One turn moves every row onto another: examples first, then more rows asked
vaf: -1.32  -0.98  -1.17  +1.02  +3.04  +1.01  +0.79  -1.82  +2.62  +2.36  +1.92  +1.37  +0.91  +0.69  -1.11
Bovod: -1.10  +0.04  -2.32  +2.48  +0.72  +1.13  -1.61  -1.35  +3.91  +2.49  +0.29  +1.09  -1.61  -2.31  -0.55
nila: -1.60  +0.67  -2.02  +0.07  -1.04  +1.29  +0.26  +1.44  +4.04  +3.05  -0.91  +1.00  +1.39  +2.30  +1.92
kiga: -3.20  +2.08  +0.89  +0.74  +0.08  +2.61  +1.33  -1.87  +2.35  +0.45  -1.55  -0.17  +2.08  -0.95  +1.15
kasan: -0.49  +2.53  -0.37  +2.83  -0.26  +0.18  -0.17  -0.91  +1.61  +3.44  -1.60  -0.68  +0.02  +0.89  +2.19
Folab: -3.88  +1.72  -1.23  +2.29  -0.35  +1.10  +1.99  -0.22  +2.68  -0.48  -0.88  +2.87  -1.37  -0.63  +0.26
gopo: -3.83  +0.98  -0.87  +1.41  -1.34  +1.72  +1.07  +1.78  +2.74  +2.47  -0.59  +2.76  +0.41  +0.46  +0.42
gafi: -2.05  +0.87  -4.08  +1.03  +1.51  -0.29  -0.92  -0.29  +3.07  +1.65  +0.73  +2.63  +1.93  -2.42  -0.44
Zirep: -0.57  +2.61  -0.05  +1.65  +2.41  -2.54  +1.32  -1.38  +3.11  +3.49  -0.81  +1.58  +0.03  +0.63  +0.72
zet: -4.23  +1.01  -1.83  +0.22  -0.06  +1.27  +1.19  -2.22  +3.02  +2.19  -2.83  +0.05  -0.94  -1.68  +1.52
Guro: -1.30  +0.28  +0.47  +2.39  +0.35  -1.37  -0.79  -0.21  +4.96  +2.06  +0.73  +1.89  -0.29  +0.12  -1.62
lunak: -2.44  +2.55  -0.54  -0.49  -0.20  -2.94  +0.43  -2.18  +1.98  +1.24  +0.79  +2.34  +1.20  -0.54  +2.08
budi: -1.43  -0.19  -1.65  -1.08  -0.57  -3.09  +1.74  -0.87  +1.41  +2.20  +1.02  -0.03  -1.23  +0.05  -0.15
kala: -0.73  -0.77  -1.21  -0.13  +1.66  +0.89  -1.76  +0.17  +3.55  +1.08  +1.25  +2.68  +0.99  -1.03  -0.41
Denus: -1.28  +0.82  +0.37  +0.20  -0.02  -2.57  +2.18  +0.94  +4.21  +0.83  +1.21  +1.10  +2.28  +0.46  -0.35
pifo: -3.43  +2.04  +0.52  +0.65  -0.36  -0.59  -0.23  -2.37  +3.03  -0.70  -2.44  +0.42  +1.73  -0.51  +1.71
Mimun: -0.97  +0.82  -2.53  -1.19  -0.10  -0.54  +3.07  +0.33  +2.55  +0.56  +1.13  -0.07  +2.40  -1.66  +1.59
Nikar: +0.10  +1.84  -1.66  -0.60  -0.48  -1.52  +2.71  +0.28  +4.15  +1.29  +1.34  -0.35  -1.02  -0.80  -0.96
Zup: -0.06  -0.79  -0.16  +0.40  +1.54  -1.19  +1.41  -0.87  +1.30  +2.47  +2.19  +0.91  -0.81  +0.98  -0.19
rifar: +0.01  +1.34  -0.75  +1.89  +2.49  +1.19  +0.66  -0.47  +3.24  +3.23  -1.63  -0.99  -0.30  +0.21  -1.62
mutus: +0.61  -0.21  +0.37  -0.99  +0.43  +0.36  +0.42  +0.30  +4.12  +1.00  +1.87  +0.90  -0.82  -0.14  -0.73
Zuva: -4.07  +1.49  -0.53  +2.30  +0.11  +2.20  -0.11  -2.75  +4.28  +3.61  -0.86  +0.99  +0.46  +0.27  +0.73
dul: -1.65  +2.35  -0.16  +1.84  -0.54  -2.03  -1.21  -1.88  +2.54  +1.15  -2.58  -0.27  +0.54  +0.77  +2.34
vupos: -1.48  +2.57  +0.67  +2.02  +0.12  +3.13  +1.20  -1.09  +1.57  +2.95  -0.96  -0.73  +0.94  -0.12  +1.50
venu: -3.29  +1.09  -1.49  -1.41  -1.70  +0.59  -0.50  -1.63  +1.45  -0.25  +0.99  +0.26  +1.83  -1.52  +0.76
bol: -1.84  +0.42  -1.59  +0.19  +0.03  +3.25  -0.45  -0.67  +2.33  +0.97  -0.57  -1.75  +0.82  -0.90  -1.85
mifub: -0.09  +0.95  -3.00  +0.46  -0.11  +0.61  +0.51  -0.75  +4.84  +0.52  -1.11  +0.08  -0.03  +2.36  +2.74
mapoz: -2.49  +0.67  -1.16  -0.12  -0.25  -0.67  +1.98  -0.54  +0.93  -0.12  -2.70  -1.27  -0.57  -0.46  +2.40
veril: -1.30  +0.83  +0.02  +1.54  +0.06  -1.14  +1.00  -0.10  +1.06  -0.11  -0.18  -0.83  +1.15  +2.65  +2.14
guken: -2.21  +1.49  +0.35  +2.92  +0.10  +0.73  -0.19  -1.25  +3.12  +2.03  +0.87  +0.68  +1.54  +3.12  +1.09
sibor: -3.63  -0.24  -3.66  -1.22  -0.47  -1.88  +1.14  -1.99  +2.64  +1.83  -0.33  -0.26  +0.33  -1.42  -1.13
kinam: -0.95  +0.33  -4.01  +0.13  +0.27  +1.54  +0.82  -1.04  +2.34  +1.55  +0.43  -0.10  -0.11  -3.29  +1.40
Raza: -1.57  +1.79  -2.44  +1.80  +0.55  +0.17  +1.57  -1.85  +3.87  -1.58  -1.04  +1.23  -1.79  +0.52  +1.77
velo: -1.52  +2.67  -4.21  +0.61  -0.14  -1.88  +2.07  -0.26  +3.32  +1.75  +0.51  +0.84  +0.48  -2.14  -0.96
teg: -3.42  -0.81  -3.53  +0.09  +1.79  +0.64  +0.51  -2.63  +3.49  +2.01  +0.33  +0.77  +1.55  -0.88  -1.84

sibor turns into -> teg
Mimun turns into -> kinam
Now find these:
Nikar turns into -> velo
kiga turns into -> vupos
guken turns into -> veril
bol turns into -> rifar
nila turns into -> mifub

